One turn moves every row onto another: examples first, then more rows asked:
q827: [  4   6  -7   8  10  -1  45  -2  -9  -4   1  12   0   9  19 -10 -25  -5
  -2]
q835: [ 10   4 -14   3 -11  11   7  22 -12 -13   8  14   2 -17 -15  -6  -7  -2
 -17]
q590: [ -7   7   5   6  36  -6  13  10   9   0   1  -2  10   2  10   3  -3  -7
 -21]
q779: [ -6   2  -4   5 -34  -6  -3  10  -3  -3   5  20  21 -20  -3  22  -3   8
   9]
q481: [ -8 -10 -11   9  -5  15  27  18   4 -10   6  15  -1   3  -1 -19   1  13
   0]
q836: [  2   5   9   0 -25 -15 -13  23 -18   0  -1 -11  14  -6  11  24  -5  14
  21]
q211: [ 34   6 -23  -7   0   3  11  13 -10   8   0   0   8   3  15  22  -8   1
  -9]
q498: [ -3   6 -17  -3  -7  -8  32  10  19  -3   0 -16   6  -2  31  -1  11  -8
 -13]
q181: [  4  27  -3  22  13   2  -8  -3  10   8  14   7   7  16  11   4  -8 -10
 -16]
q886: [-10 -14   2 -14   4  -8  28  15  -2 -31  -4  18   6   8  -5   2 -28  -2
  -1]
q370: [-31   6   8   2 -21  -7 -24  10  -2  -8   1  -3   3  -1  13  26 -20  -6
  14]
q378: [  4  -4 -13  -9 -11  -2  14  30  16   4  -7 -16  11  -7  27 -11  -5   0
 -18]
q321: [  3  18  20   8   6  -1  12  15   6 -10  -7   1  -3  34  24 -13 -16  -2
  20]
q611: [ -9 -11  17  -7  -9 -24  -4  10  -7  -8 -20  -5   1 -10  18  33   7  -5
   6]
q599: [ -7  -7  13   4 -13 -24  13 -10 -22  -6  -6  -5  -8  11 -10  16 -19  12
  15]
q70: [-16  18   2  13  -6  -9 -24  -7  -5   6 -11   4  -4 -10  16  15   7 -12
   6]
q488: [-14  -1 -24  -3  -6   9  19   3  22   7  14 -14   2  -4  21  -3  -4 -15
  -4]
q989: [ 16  19  15  -3 -20 -30   8   6   7  10  -7  -8  -7  14  16  23  -8 -28
  13]
q466: [-13  36  -8  -2 -19 -17 -17   7  14 -19 -13  11   6   2  20  17 -12  -8
   4]
q801: [-15  10   9  21   6 -20 -11   2  -5  -6 -25  10  -5   6   8  15 -24   0
  20]
q191: [ -9   9 -23  -5  -4  -3   7  19  18  -1  18 -18  17 -11  19 -15 -13   1
  -7]
q633: [ 16   9  12   1  33  -2   9  11  -1   0  -2  -3   2   6   8  -4 -11  -8
  28]
q929: [  3   9   3  -7 -44 -27   8  29   1 -17 -14  11  -5   2   7   3 -22 -10
  10]
q329: [ -5   9  -5  -8  -1   3  32  18 -20 -14  -3   2   5  16  -2  19 -34 -16
  -5]
q256: [  0   7  43   4  -6 -18   2   8   4  -9 -10 -10  -2   0   2  25 -18  -8
  15]
q259: [  1  -1  -2   3 -23   7  24  -1  -6 -17   9   8 -15  14  -4  -4   4  -6
 -26]
q782: [ 21  10  -1 -15 -40   4  -1  15   2   6  -2  -4   2  -3  -3  22  -6  -5
  19]
q884: [ 21  10  20  10   8  -8   2  15  26  -7   2  14  12   5  13  -1   8  -3
 -19]
q144: [  0 -11 -17  -9 -28 -13  -7 -12   4   3 -10  12 -10  10   1   2  -2  10
  15]
q234: [ 11   8  10  -1   0   4  34  18  -1 -10  12   7  11   0  13 -16 -38   1
  -1]
q99: [ -2   5  -3   1  -5 -36 -20   9  15   0  -6  16   2  -1   9  -4 -24  -7
  24]
q229: [ -4   9  11  13 -24  -8  12  20 -11 -18 -13  11   4  -8  -6  22 -21   4
  28]
q652: [  5  15   9 -23   0 -34 -10 -10   9  -9  -2  -9   4  -7   4  22   0  -9
  -6]
q959: [ -6  -4   3   0 -36 -18   6  -9 -15   5   1   3   9   7   4  23   5  11
 -10]
q382: [ -3  12   3   7  17  12  24   9   6  -8   3  12   0  -4  20 -14 -35 -16
   5]
q156: [  5  -5  -4  -5 -21   7   8  -1  27 -19  19  19   5  18  18  -2 -15   9
   0]
q410: [  7   2  -1   4  -9  19  32  22 -14   4  14 -10  -1   7  -5  -3  -2   3
 -10]
q617: [-20  -5   3   8 -22 -17   2  -8  -3  -9   3   2   0   5  16  23   9   8
  29]
q684: [ 12   4  19  -3  13  -1  31  10  -3  -3  -6  -2  -4   7  22 -15 -27  -9
 -12]
q324: [ 11   1  -8 -14  17  -3   6  -3  12 -26   0  12  -9 -19  18   4   8 -11
  -1]
q829: [ -4  12  35  -2 -22 -12 -21   8   9  -5  -5  -3   3 -13  15   9   7  -5
  -1]
q201: [  5  29  -3 -10 -14   8  -9  12  -3 -18   8 -12 -10  16  27  -2 -20  -8
 -19]
q121: [-15  25  16  13   9   7  13  26  21 -12   4   2  10  12  19   1 -12 -10
 -20]
q722: [ -2  -1 -14 -12 -12 -31   6 -10 -11   1   7   2 -12  -5 -10  14 -17 -20
  16]

q590 moves to q481
q324 moves to q156
Now these:
q611 moves to q617
q959 moves to q70
q99 moves to q929
q382 moves to q234
q886 moves to q321
q256 moves to q599
q884 moves to q259
q652 moves to q144
q488 moves to q191

